In the data rows, zero lies at 4.5, halfway between 4 and 5.
Here are some points, each followed by its number:
[8 6 4 7 5 6 5 1 3 1 6 4 5 5 6 4] 0
[3 5 5 2 5 4 5 5 8 6 7 4 5 5 3 4] 1
[3 6 5 6 1 4 7 3 6 8 6 3 5 5 4 5] 2
[1 2 4 4 6 6 4 5 1 6 0 9 4 3 3 4] 3
[3 5 3 2 7 6 4 6 6 7 6 6 4 5 2 4] 4
[4 2 4 7 3 5 6 5 4 5 0 4 4 3 5 4] 5
[8 5 5 3 4 4 4 6 6 2 7 2 5 5 4 5] 6
[2 5 3 5 5 5 5 5 7 7 4 5 5 5 5 4] 7
[5 2 5 1 6 4 3 6 3 2 5 4 4 6 3 5] 8
[2 5 6 7 3 3 4 4 5 5 5 3 5 7 9 7] 9
[3 5 7 0 6 5 2 4 3 5 8 5 5 6 1 5] 10
[7 4 5 5 3 2 3 5 5 3 2 3 4 5 4 5] 11
[3 4 6 2 5 5 4 2 4 3 5 5 6 3 3 4] 12
[4 7 0 6 7 7 5 3 3 7 6 9 4 5 4 3] 13
[3 4 3 6 5 6 4 2 2 3 3 7 5 3 5 3] 14
[9 3 3 6 4 4 4 5 4 0 5 4 4 6 6 5] 15
[7 3 4 4 5 5 5 8 3 2 5 4 4 4 6 5] 16
[4 5 3 6 6 6 4 4 1 3 6 7 4 5 7 5] 17
[9 5 7 4 4 2 3 4 5 3 1 2 3 5 0 5] 18
[2 5 5 5 5 4 4 4 3 4 7 4 5 6 7 6] 19
[5 2 5 3 3 2 3 6 3 2 2 3 4 6 3 6] 20
[4 7 4 9 2 4 6 4 5 9 3 5 4 4 4 5] 21
[0 5 6 5 5 6 5 4 0 7 5 6 5 5 3 4] 22
[2 6 3 2 6 6 5 6 6 8 5 6 4 5 2 3] 23
[2 6 3 1 6 6 5 2 8 4 9 4 8 6 5 4] 24
[2 5 4 2 4 6 6 4 5 6 9 4 7 4 3 5] 25
[7 5 5 8 2 4 7 2 8 2 4 2 6 3 8 3] 26
[6 2 4 5 7 6 4 8 1 0 4 6 4 4 8 5] 27
[3 5 4 6 5 4 5 4 4 5 6 5 5 5 6 4] 28
[7 2 5 2 4 4 4 8 3 2 4 3 5 5 4 6] 29
[3 6 4 5 5 4 4 4 6 7 4 6 3 5 6 4] 30
[2 5 5 3 5 5 4 3 3 4 8 4 5 6 5 5] 31
[5 4 6 3 4 4 6 5 6 5 4 2 6 4 0 4] 32
[5 7 4 6 5 4 5 2 5 6 5 5 4 6 3 4] 33
[4 5 3 6 6 6 4 1 1 3 3 8 4 4 5 4] 34
[2 3 6 6 2 2 5 5 6 4 4 2 5 4 9 6] 35
[6 4 5 5 5 5 6 4 4 4 4 4 5 5 3 4] 36
[6 5 5 7 4 4 6 3 5 4 4 4 4 4 5 4] 37
[4 1 5 6 6 5 4 7 2 2 4 3 5 3 9 5] 38
[7 5 6 4 4 2 3 5 5 3 3 3 3 6 3 5] 39
[4 6 5 4 5 3 4 3 4 4 7 5 5 5 5 5] 40
[1 4 4 2 5 6 5 5 6 7 7 5 6 4 5 5] 41
[9 6 3 4 7 6 4 6 2 2 7 6 3 4 4 4] 42
[7 6 4 7 6 7 6 5 5 5 2 6 4 2 4 2] 43
[8 3 4 6 5 4 4 6 4 2 2 5 4 5 6 4] 44
[9 6 4 6 5 4 3 4 3 0 7 4 3 6 5 4] 45
[2 6 5 8 3 4 6 4 4 8 4 4 5 5 7 6] 46
[2 6 5 5 4 3 4 3 9 9 4 4 3 5 5 4] 47
[6 3 3 5 5 6 5 3 5 2 5 5 5 3 5 3] 48
[7 4 7 3 4 1 3 4 6 2 3 1 4 8 1 5] 49
[2 5 3 3 6 7 4 6 2 6 6 6 5 5 4 4] 50
[3 5 5 3 6 5 4 4 2 4 9 5 6 6 5 5] 51
[6 5 6 4 5 3 3 5 2 4 2 5 3 4 2 5] 52
[5 7 5 9 3 3 5 0 6 1 3 4 4 3 9 3] 53
[2 5 5 4 5 3 4 5 3 7 3 5 4 5 4 5] 54
[2 7 4 4 4 4 3 4 6 7 6 6 3 5 5 5] 55
[6 3 5 1 7 3 1 8 2 4 1 5 3 5 0 5] 56
[5 6 6 5 4 4 4 1 4 3 3 5 4 3 5 4] 57
[9 5 7 3 4 1 2 3 5 0 4 2 3 6 2 5] 58
[5 3 5 3 4 5 6 4 7 3 6 2 6 3 5 4] 59
[5 7 6 4 6 4 4 0 2 0 8 5 5 5 5 5] 60
[8 4 5 4 5 4 2 5 0 1 1 6 3 5 3 4] 61
[3 4 4 7 3 6 7 4 4 5 7 4 6 3 8 5] 62
[9 4 5 6 5 2 2 3 3 0 4 4 3 6 7 5] 63
[2 4 4 4 6 5 4 5 4 7 5 5 5 5 4 5] 64
[3 6 4 7 5 5 6 3 3 6 7 5 4 5 6 4] 65
[6 2 4 4 5 4 4 8 1 3 2 5 3 4 4 5] 66
[1 5 5 2 4 4 3 4 7 5 9 4 5 5 7 6] 67
[6 7 6 9 3 3 5 0 5 1 1 4 4 3 9 3] 68
[5 4 6 7 3 4 6 5 6 6 0 2 5 3 4 4] 69
[3 5 4 5 5 4 3 5 2 6 4 7 3 5 5 5] 70
[7 2 5 2 6 4 4 7 4 3 3 3 4 5 1 4] 71
[6 4 4 6 4 5 5 3 5 4 3 4 5 4 4 4] 72
[3 4 5 2 6 5 5 3 4 3 5 5 5 2 4 4] 73
[2 5 4 4 4 7 6 4 3 7 8 6 6 5 3 5] 74
[2 4 4 2 5 5 4 4 3 4 8 4 6 6 5 5] 75
[8 5 6 3 6 4 4 6 4 3 6 4 4 5 1 4] 76
[4 5 6 3 5 4 4 1 5 2 6 4 5 3 5 4] 77
[7 6 4 7 4 6 6 1 3 3 6 6 5 4 4 4] 78
[9 6 6 6 5 4 3 3 1 1 2 6 3 5 3 4] 79
[4 7 3 9 3 4 4 3 5 9 1 7 2 4 6 4] 80
[4 3 5 1 7 6 5 5 6 5 5 3 6 2 2 3] 81
[1 3 5 2 3 4 4 5 6 6 6 5 5 4 6 6] 82
[7 2 5 5 3 5 6 7 5 1 5 3 5 3 7 5] 83
[2 5 4 6 2 6 6 4 4 7 7 4 6 4 6 5] 84
[9 6 6 4 5 2 4 4 5 1 8 1 4 6 3 5] 85
[4 8 3 9 3 3 4 3 5 9 0 8 1 4 7 4] 86
[1 5 3 3 4 5 3 6 6 9 3 7 4 5 4 4] 87
[7 5 4 5 4 3 5 9 7 9 0 4 2 3 0 3] 88
[2 5 3 3 6 5 3 6 5 8 2 8 3 5 3 4] 89
[8 1 4 5 4 5 5 8 3 4 1 5 4 4 2 4] 90
[3 6 4 1 6 5 5 4 9 7 8 4 5 5 3 4] 91
[3 5 3 3 5 6 3 5 3 5 7 7 5 4 5 5] 92
[9 5 3 7 6 5 3 5 4 1 2 6 3 6 5 3] 93
[3 4 2 6 5 7 5 4 5 5 8 6 6 5 9 5] 94
New points follow, each followed by the numbers of its five nearest points above by angle, nearest first.
[7 3 6 5 3 2 3 5 5 3 1 3 3 5 4 5] 11 39 18 20 49
[3 6 4 6 5 4 4 4 0 6 3 7 3 5 5 5] 70 34 22 54 17
[4 7 4 7 4 5 6 3 4 9 4 5 4 5 3 4] 21 33 80 2 86
[8 5 5 5 3 3 4 9 8 9 0 3 1 3 0 3] 88 69 18 90 32
[6 1 6 3 3 2 2 6 3 2 2 2 4 7 4 7] 20 29 11 49 39
[4 4 6 5 4 4 4 1 4 3 4 5 5 3 5 4] 57 77 68 53 12
[8 5 7 6 5 2 4 4 3 0 3 3 3 4 6 5] 63 79 58 45 11
[7 3 5 4 7 5 2 5 0 0 5 6 4 4 7 5] 27 61 63 17 16
[4 2 3 5 6 7 6 5 4 3 5 4 6 2 6 3] 48 38 27 62 83
[3 5 1 7 5 6 5 4 5 7 4 8 4 5 6 4] 13 80 30 86 7
[3 6 2 5 6 6 5 3 6 4 9 5 6 6 8 4] 94 24 28 65 67
[7 4 3 3 6 6 5 6 2 2 6 5 5 5 2 4] 42 76 8 71 16
[6 5 5 6 5 5 6 3 4 5 3 4 6 4 2 3] 36 72 43 32 37
[1 6 1 6 4 5 5 4 9 9 3 5 5 5 6 4] 7 47 30 87 80
[2 3 6 4 4 5 4 4 2 3 4 5 5 4 6 5] 38 19 14 22 3
[4 5 5 5 6 5 3 2 1 1 5 5 5 5 4 4] 60 34 14 17 79
[7 2 4 0 7 6 4 7 2 1 8 4 6 5 2 4] 8 76 29 71 42
[7 4 6 3 4 2 3 4 6 3 3 2 4 7 1 5] 49 39 18 58 11
[2 4 5 6 5 5 5 4 2 6 4 5 5 5 5 5] 22 46 54 64 70
[3 5 2 7 5 7 6 3 5 6 7 6 5 5 7 4] 94 65 28 62 13
[4 6 5 6 2 4 7 3 7 8 5 3 5 5 4 5] 2 21 47 46 84
[5 3 6 3 5 3 4 7 4 3 4 3 5 4 4 5] 29 71 20 8 56
[0 4 3 3 3 7 6 6 6 9 6 5 6 5 4 5] 41 7 74 64 87
[9 2 3 7 5 4 5 6 4 1 0 5 3 4 6 3] 44 93 90 15 66
[1 3 6 6 2 2 4 5 6 5 4 2 6 4 9 6] 35 9 46 82 62
[2 7 5 2 4 6 6 3 5 8 9 4 6 4 3 5] 25 74 41 91 1
[7 5 4 6 4 5 6 3 4 3 5 5 5 5 3 4] 78 0 36 72 37
[8 2 5 5 4 5 5 7 5 0 5 3 5 4 7 5] 83 16 15 44 29
[3 3 5 6 3 3 5 5 4 5 3 4 5 5 6 5] 35 9 5 46 69
[1 4 2 5 5 6 5 5 8 8 2 5 4 4 7 4] 7 87 30 47 89
[2 4 5 4 6 5 3 3 1 4 2 7 4 4 2 4] 3 34 14 22 70
[3 7 6 1 6 5 3 4 3 4 9 5 5 5 2 5] 10 51 31 75 40
[0 2 4 2 2 5 3 6 6 5 6 5 6 4 9 6] 82 67 41 35 94
[1 5 5 6 4 4 5 5 5 7 5 4 4 4 7 5] 46 9 84 35 28
[9 4 4 5 5 4 2 5 1 1 1 6 2 5 4 4] 61 79 93 44 63
[5 4 5 3 4 5 5 5 5 5 4 4 5 4 1 4] 32 81 71 88 76
[2 5 2 6 4 7 5 2 5 6 9 6 6 5 9 5] 94 28 62 84 65
[3 7 2 5 6 7 5 3 5 8 5 8 4 4 5 2] 13 30 23 7 89
[1 6 4 3 4 5 3 4 7 5 8 6 4 5 7 5] 67 55 82 41 24
[6 5 4 6 4 6 6 2 4 3 6 5 5 5 4 4] 78 0 48 60 37
[1 5 4 4 4 4 3 5 5 8 4 7 4 5 5 5] 87 55 89 30 54
[9 5 4 6 6 4 3 4 3 0 6 4 4 6 5 4] 45 15 63 0 93
[3 5 5 6 3 5 6 4 4 5 6 4 6 4 8 5] 62 84 46 9 28
[3 7 5 7 1 4 7 3 7 9 6 2 6 4 4 5] 2 21 84 46 47
[5 3 5 7 4 6 6 4 3 5 3 5 5 3 4 4] 5 72 43 69 14
[2 4 5 2 6 6 3 6 0 5 6 6 5 5 3 6] 50 92 10 22 51
[6 1 5 0 6 4 2 7 2 1 4 4 5 7 2 6] 8 29 71 56 20
[4 6 5 6 2 3 5 3 6 7 5 4 5 6 4 5] 2 21 47 46 33
[3 5 7 3 4 4 4 0 5 1 6 4 5 3 5 4] 77 12 60 57 73
[8 6 7 4 5 3 4 4 5 1 8 2 4 5 3 5] 85 6 58 76 45
[2 4 5 5 2 5 6 4 4 7 8 3 6 4 6 5] 84 62 2 25 74
[6 5 5 2 6 6 6 5 8 5 5 3 6 3 2 3] 81 32 91 1 59
[1 6 4 2 6 7 4 5 1 8 7 8 5 4 3 4] 50 92 74 22 64
[5 4 6 7 3 4 6 5 7 7 0 3 4 3 4 4] 69 5 88 21 80
[2 5 4 5 4 3 4 5 2 5 6 5 4 6 6 6] 19 70 28 9 31
[2 6 3 4 4 4 5 3 9 9 6 3 4 7 4 4] 47 7 91 1 2
[4 5 6 4 5 4 4 0 4 1 6 5 5 3 5 4] 77 60 57 12 73
[8 6 4 5 4 4 5 6 6 5 2 4 3 4 2 4] 88 18 39 90 11
[9 6 5 6 4 3 5 7 5 5 2 4 2 4 3 3] 88 18 39 11 90
[3 7 5 3 4 4 4 4 6 8 6 5 3 5 3 4] 55 47 23 91 1
[3 7 3 5 4 6 6 1 7 5 9 4 7 6 6 4] 24 94 25 84 28
[3 6 1 6 6 6 5 4 5 6 6 7 4 5 6 4] 13 94 65 28 30
[2 5 3 5 4 6 5 5 7 7 4 5 5 4 6 5] 7 87 30 41 47
[2 5 5 4 3 3 4 3 8 6 7 3 5 5 7 6] 67 82 9 47 35
[5 6 5 5 4 4 4 1 4 3 3 6 4 3 4 3] 57 68 34 53 14
[3 7 5 5 3 3 4 2 8 7 5 4 4 5 6 5] 47 55 30 2 46
[3 8 4 7 3 6 6 2 7 9 4 5 4 3 3 4] 21 2 47 80 33
[2 6 3 1 6 6 5 3 8 5 9 3 7 6 5 5] 24 91 25 67 1
[4 5 7 2 4 3 3 0 7 2 7 3 5 3 4 5] 77 12 60 40 59
[5 4 4 4 7 6 6 4 5 1 7 4 6 3 6 3] 48 59 73 77 0
[3 5 5 2 6 5 4 2 4 5 4 5 5 4 1 4] 12 10 73 81 4
[3 5 3 6 5 5 5 5 7 7 3 6 4 5 5 3] 7 30 87 80 47
[1 3 6 6 2 2 4 5 6 5 2 2 5 5 9 6] 35 9 46 82 69
[3 7 5 3 6 6 5 4 3 7 8 6 5 5 2 4] 74 10 50 25 4
[8 4 4 6 4 5 5 5 3 1 5 4 4 5 7 5] 15 45 63 44 83
[5 4 6 7 2 4 7 3 6 4 3 2 5 4 7 4] 26 37 68 53 35
[4 7 4 7 3 5 6 3 7 9 4 6 4 4 3 4] 21 80 2 47 33
[8 5 5 3 5 4 5 6 3 3 6 3 4 4 1 4] 76 71 85 6 42
[6 4 4 6 5 4 4 6 3 3 2 5 3 4 6 5] 44 66 27 93 61
[2 3 6 1 5 5 4 3 4 4 3 5 5 4 2 4] 12 73 81 10 3
